One turn moves every row onto another: examples first, then more rows asked:
tosuv: [ -0.5 -18.5  20.0  11.5  -9.3  -1.2  26.9  10.8  -3.9 -16.3 -22.8 -13.2
 -18.6]
zez: [ 12.6   5.8   7.2 -16.4 -14.8  13.4   0.1  14.4   9.3  -5.2 -27.8  -7.4
  21.5]
rik: [ 22.4  -3.5  28.7   3.7  -1.4   0.6 -31.9  19.6  13.1  -0.2 -18.5 -16.9
   5.5]
Vugod: [-21.1 -16.0  29.4   4.3 -15.4  -7.5 -15.9  17.1  21.4  -2.7 -39.0 -35.5
  -2.5]
zomad: [  1.5   0.1  15.9  -6.0 -28.0   1.8  -9.8  13.6  29.2 -11.7 -44.5 -19.2
  14.4]
Gov: [ -2.3  -2.5  21.6  10.1  13.6   1.8 -11.0  20.6  -3.4  -2.6   0.0  -8.3
  10.5]
ges: [ -7.0   8.2   4.9  -6.9   3.3  -5.0   6.2  10.1  10.5 -19.4 -43.1 -26.0
  15.7]
Muve: [-12.8  11.2  15.7  -3.1 -26.2 -14.8  -5.5  -2.3  -2.9   4.0 -23.9 -37.1
   3.2]
nidob: [  5.0 -17.8  16.9  33.9  -5.4   8.0 -10.8  10.1  15.7 -12.2 -12.3 -29.6
   1.4]
Nonon: [ -5.8   0.8  39.3  -4.1 -17.6  -1.8  -3.9  10.4  11.9   7.6 -25.4 -13.5
 -36.6]
Bur: [ 19.3   5.6  13.6  -9.9  -8.4   1.2   3.8  14.3  16.9  -4.4 -18.4  -7.9
 -35.9]
vatez: [  1.5 -16.2  10.1  20.5 -22.3   2.9   5.7   2.8 -19.4  -3.0 -14.5 -14.6
   5.4]
gofog: [ 20.1   7.9  11.2  16.5  19.3  -4.6  -3.6  11.7   3.5  -4.3 -21.0 -10.3
 -19.9]
natof: [-15.5   6.0  16.5  -4.8 -21.1 -26.9  -7.9  17.2   8.0  -4.5 -41.4 -29.9
 -18.6]
vamu: [  4.1 -17.2  20.9  23.8   0.1 -21.0 -27.0  17.8  12.7  -9.3 -26.5 -15.1
   3.1]
lugu: [  5.1  -9.5  23.3  10.5 -37.4  10.2   2.4  10.9 -11.0  -0.1 -22.3 -20.6
 -23.2]
rikiv: [ -8.8   3.6  16.0  -2.7 -12.0  23.3   2.7  27.8 -19.3  -4.1 -20.0 -10.5
  -8.9]
puze: [ -8.2  11.8  17.7   6.7 -16.6 -13.5   8.6  21.5 -18.8  11.9 -41.6 -19.0
  -6.0]
Mip: [ 16.8  -6.7  17.2  16.4  -9.5  -4.9  -2.9  -5.8  25.1 -10.1  -8.0 -14.4
 -24.6]
rito: [ -7.2   6.7   9.3  -2.6  -9.5  15.4  -5.8  34.9  21.1 -10.1 -45.7  -1.8
  -9.0]
giv: [ 12.0 -11.7  30.6   5.6   2.8  -7.8  -3.9  34.3  15.9  -4.0 -39.9   0.7
  10.3]
Vud: [ 13.5  26.1  27.7  -7.3 -11.5  10.8 -11.5  11.2  19.8   3.4 -22.6  -1.9
   1.0]
bet: [-29.9   3.1  12.3  14.0  -3.3 -22.3   2.4  10.7  10.4   0.0 -17.8 -17.7
   9.5]
voder: [  0.4  18.0   9.4  16.7 -26.1  15.1   5.6   0.9  -3.0  -4.2 -14.2 -23.3
  11.1]
bebuk: [-13.4  -2.5   8.3  21.8  -6.2  -9.1   7.2  15.5  26.7  -5.6 -27.2  -3.9
 -29.1]

bebuk goes to bet
gofog goes to puze
Now these:
rik goes to lugu
vamu goes to vatez
Nonon goes to Vugod

